[[ -3 -13   9]
 [ -1   0  -7]
 [ 29 -73 -28]
 [ 12 106  12]]
:
[[ 12 106  12]
 [ -1   0  -7]
 [ -3 -13   9]
 [ 29 -73 -28]]

[[-33 -11  -2   7   2  -5]
 [ 76   4  -7 -14   4  -1]
 [ 61  -1  -4 -11  -2  18]]
:
[[ 76   4  -7 -14   4  -1]
 [ 61  -1  -4 -11  -2  18]
 [-33 -11  -2   7   2  -5]]

[[-14 -29  27  15   4  30  16   6 -20 -23   2  -5  24  23  29]
 [ 16  40 -23  23  60 -23   0 -41  20  39   4  38 -16 -55 -24]
 [ -6   3  28   4 -33  27  63 -52  14  11  22 100 -19   4  43]
 [-13 -23  38 -38 -17  47  41 -44 -27 -20 -17  27  22 -67  34]
 [  0 -12  47  13  31  55 -39  41 -14 -12  -9 -29  33 -27  49]
 [ 50   7  39  41  18  35 -62   9  15   8   4 -21  12 -42  25]]
:
[[ 16  40 -23  23  60 -23   0 -41  20  39   4  38 -16 -55 -24]
 [ 50   7  39  41  18  35 -62   9  15   8   4 -21  12 -42  25]
 [ -6   3  28   4 -33  27  63 -52  14  11  22 100 -19   4  43]
 [  0 -12  47  13  31  55 -39  41 -14 -12  -9 -29  33 -27  49]
 [-13 -23  38 -38 -17  47  41 -44 -27 -20 -17  27  22 -67  34]
 [-14 -29  27  15   4  30  16   6 -20 -23   2  -5  24  23  29]]

[[-57 -25 -64 -66 -18]
 [-46 -36 -55 -19 -11]
 [ 21  11  34 -34 -32]
 [ -4 -42   8 -10   0]
 [ 27 -22  51 -38   1]
 [-26   9 -32 -99 -15]]
:
[[ 21  11  34 -34 -32]
 [-26   9 -32 -99 -15]
 [ 27 -22  51 -38   1]
 [-57 -25 -64 -66 -18]
 [-46 -36 -55 -19 -11]
 [ -4 -42   8 -10   0]]

[[ -6 -51 -14  -1  13]
 [ 66 -12  18 -43   3]
 [ 89 -11   0  38  -8]
 [-53  -6  -2  -1 -10]
 [-80 -16 -18  31 -19]
 [  1  63   4  -1  13]]
:
[[  1  63   4  -1  13]
 [-53  -6  -2  -1 -10]
 [ 89 -11   0  38  -8]
 [ 66 -12  18 -43   3]
 [-80 -16 -18  31 -19]
 [ -6 -51 -14  -1  13]]

[[-29 -11 -17  43 -50   8 -38  -2]
 [  3 -29  -2   6 -50  -7 -29   5]
 [ 56 -73 -14 -27   3   8   6  31]
 [  9   3   4 -69  50 -35  -7  18]
 [  1 -59 -43 -69 -80 -35  -3 -98]]
:
[[  9   3   4 -69  50 -35  -7  18]
 [-29 -11 -17  43 -50   8 -38  -2]
 [  3 -29  -2   6 -50  -7 -29   5]
 [  1 -59 -43 -69 -80 -35  -3 -98]
 [ 56 -73 -14 -27   3   8   6  31]]
